Each row is where one point has got to under a steady rotation. How many steps took it there?
The counts run from 0 to 415.
[133 122 116 106 125 150 144 128 163 134 119 174 122 126 131 118 141 130
 143 132 128 199 101 127  94 120 121 171 164 151  86 108 154  87 123 103
  99 154 161 179  73 133 156]
152
[125 124 106 126 139  82  94 166 110 140 146 161  83 151 121 128 161 129
 163 129 116 141 136 107 145 105 133 126 182 151 187  88 129 124 140 139
 115 153 120 147 126  93 192]
234
[118 149  90 151 170  87 127 149 165 151 156 164 115 145 169 128  98 157
 149 128  97 186  91 142 131 127 154 160 116 112  97 135 157 108 177 123
 103 121 163 152 130 120 134]
335
[128 155 149 175 205  70 139 137 145 122 144 161 145 113 146 128 156 149
 147 123 134 137 107 133 105 126 143 124 173 145 174 143 128 119 145  95
 111 164 106 128 102 111 170]
122
[137 170 151 160 192  98 113 154 105 143 163 132 125 100 150 149 127 165
 116 209 119 146 156 141 153 125  93 175 136 161 137 133 144 112 134 130
  92 144 149 153 119 105 138]
130
[145 146 110 124 126  94 138 126  84 132 140 154  95 137 135 131 202 144
 142 138 124 158 101 124 168 130 129 129 176 155 212 127 112 129 144 141
 114 159 103 140 100 112 132]
397
[168 182 154 105 159 103 143 160  89 135 111 161  91  90 123 118 167 176
 112 133 132 162 154 130 123 132 126 149 135 165 134 120  86 136 113 138
  77 117 120 155 108 118 116]
77
[105 156 106 126 183 100 130 197 126 175 166 152 116 104 144 121 139 139
  84 125 137  94 151 132 146 116 166 169 145 151 157 172 118 106 140 172
 127 124 131 164 153 101 158]
87
[131 134 103 122 181 153 162 125 121 122 129 150  89 136 140  89 184 113
 121 134 143 149 172 104 160  93 146 171 131 156 117 116 135  92 110 172
 110 155 162  99  92 125 151]
41
[139 133  93 116 175 130 139 120 172 129 160 165 140 126 110 110 125 142
  88  86 128 140 126 111  80  79 170 175 151 143 126 150 105 105 151 121
 129 147 146 155  97 120 184]
320
[152 153 147 145 158 123 162 153 113 115 150 157 126 121 149 103 162 125
 157 130 124 157 128 108 121  98 133 203 108 155  88 120 181  90 142 136
  86 132 134 111 102 125 167]
369
[ 90 119  72  92 132 136 105 165 139 142 132 167 113 151 132 101 167 103
 124 113 107 144 110  96  85  91 159 177 164 126 156 140  98 102 133 115
 101 132 129 137 112 120 166]
195
[121 119 103 137 212 100 135 147 136 142 151 183  96 152 174 144 142 125
 119 166 134 143 110 129 122 128 123 115 175 148 184 102 115  91 120 109
 147 163 118 112 139 142 152]
288
[126 120  71  95 165 110 136 151 132 172 135 158  59 157 107 136 125 143
 153 142 131 192 131 140 181 130 110 135 124 145 145 102 149 115 144 141
 106 122 182 140 144 107 121]
58
[181 157 101 116 165  82 141 124 143 168 166 161 106  75 135 109 126 186
 139 121 112 149 108 131 146 122 128 116 149 145 109 146  97 104 109 105
 104 140 142 139  58 115 107]
116
[131 182 126 133 178 125 148 194 105 137 146 143 108 119 150 128 179 124
 134 126 122  96  96 121 136 120 185 175 112 175 160 135 124 125 120 164
  96 143 126 112 107 130 148]
409
[141 177  89 147 183 106 152 122 136 140 152 139 117 140 161 135 132 186
 132 147 112 162  87 125 165 120 160 160  89 159 120 160 151 134 154 145
  96 139 169 121  92 124 104]
171
[144 150  89 133 170 101 128 124 141 125 182 153 115 140 152 111 111 147
  81 110 105 125 124 128 132  77 144 174 155 128 139 164 119 102 157 142
 158 136 127 158 109 109 183]
322
[118 123  78 101 123 123 138 133 141 178 135 156 103 134 110 124 155 142
 194 125 127 174  72 132 167 126 150 132 131 142 134 119 160 136 146 136
  83 159 187 137  90 120 112]
388
[171 129 111 100 151  97 143 126 135 138 169 173 124 135 160 122 108 147
  74 119 116 158 136 118 103  71 131 179 126 161 155 145 101 111 163 134
 129 129 113 173 138 122 180]
324
[176 114 125 119 186 115 160 112 114 123 139 185 114 156 160 128 114 149
 120 147 128 194 157  99  98  95 101 163 126 162 123 113 132 106 153 126
 102 149 121 124 148 146 170]
328
[146 117  75 141 174 113 149 129 155 180 164 191 124 138 166 110 108 155
 128 130 108 183 131 116 113 119 153 139 112 103  94 117 125 108 146 144
  88 136 176 135 128 144 121]
333
[129 126  84  94 168  83  86 171 119 147 156 161  73 117 135 105 148 128
 142 150 106 143 161 117 164 114 105 141 152 128 136  88  92 101 104 124
 100 131 131 127  90  91 148]
238
[105 145  96 113 169  90 154 162 120 152 138 137 128 127 140 108 160 150
 138 100 128 148 107 133 160 112 144 171 119 149 167 208 155 124 179 145
 127 130 121 111 147 100 129]
213
[147  97 111  90 150 102 150 114  90 134 165 176 132 132 109 125 149  96
 148 147 121 202 116 156 149 120  74 176 104 124 158 117 144  87 146 118
 104 134 128 105 150 122 136]
382
[139 168 123 147 194 109 154 138 120 111 143 150 147 134 120 160 138 154
 132 132 106 164  75 140 115 126 154 187  83 169 147 160 140 137 160 125
  76 144 153 107 109 140 130]
173
[143 170 112 121 104 141 122 171 109 134 143 171 111 155 115 112 163 130
 135 111 100 170  86 121  89 126 170 184 126 132 107  99 111 112 135 147
  55 139 141 161 112 146 149]
190
[ 83 113 101 100 139  96 102 152 113 138 131 149 130 131 119 157 152 126
 141 178 110 187 102 142 135 130  99 175 129 142 190 146 129 126 151  97
  84 124 144 146 134 106 127]
18
[133 144 140 170 160 141 138 160 115 154 176 178 162 122 110 126 146 122
 109 155 127 117 107 148  94 131 175 164 138 119 108 113 133  84 114 148
  73 170 168 132 112 144 147]
136
[138 139 111 105 157  76  92 166 111 138 158 163  81 101 143 110 139 118
 146 142  96 159 163 132 156 126 109 152 127 117 128  82  99  92 114 126
  98 104 142 144  89  92 150]
239
[127 156 101 141 195 105 157  73 138 114 125 150 124 124 158 123 148 153
 103 153 117 209 141 139 165 128 124 157 105 113 116 138 138 129 143 142
 102 139 170 141  79 122 111]
168
[157 118 112 106 187 122 142 125 160 133 156 165  90 111 103 147 114 137
 132 115 137 158 134 133 116 111 134 146 127 155 109  71 105 110 102 124
 106 151 181 147  68 125 173]
278
[118 175 131 156 193 119 139 188 109 115 140 141 104 134 144 111 188 110
 140 120 131 103 101 136 136 118 171 180 125 169 161 134 145 114 132 150
 104 143 113 110 114 120 167]
410
[155 154 148 146 183 122 137 156 107 155 166 157 144 108 132 150 132 155
 114 200 135 130 129 115 112 118 105 182 122 174 120 123 127 103 117 129
  64 159 165 117 113 135 124]
132
[135 158 107 110 171 114 127 132 118 133 127 151 104  79 135 112 181 138
 123 142 115 142 143 118 151 117 158 159 102 136 136 109  80 144  93 146
  65 135 174 116  46 115 125]
404
[157 183 103 135 121 133 100 157  83 116 163 153  91 168 112 111 146 144
 124 131  85 155  92 128 138 114 145 183 134 119 108  93 117  86 125 143
  78 132 143 123 104 136 120]
188
[145 173 142 138 111 101 114 144  93 128 159 149 149 106  93 110 163 167
 131 120  95 163  93 126 101 125 149 180 141 123 112 144 103 124 134 109
  58 131 136 144  80 122 102]
353
[128 113 114 130 122 102 113 124 102 165 124 177 140 144 121 134 154 162
 126 170 128 207 131 116 110 138 109 133 170 114 157 128 122 134 161 127
  60 160 147 163 142 122 104]
345
[148 142  98 144 176  89 135 155 122 143 171 157 118 149 165 132 132 146
 194 160  97 155  74 126 154 115 122 173  89 143 116 111 167  93 139 127
  93 136 145  92 113 137 129]
8
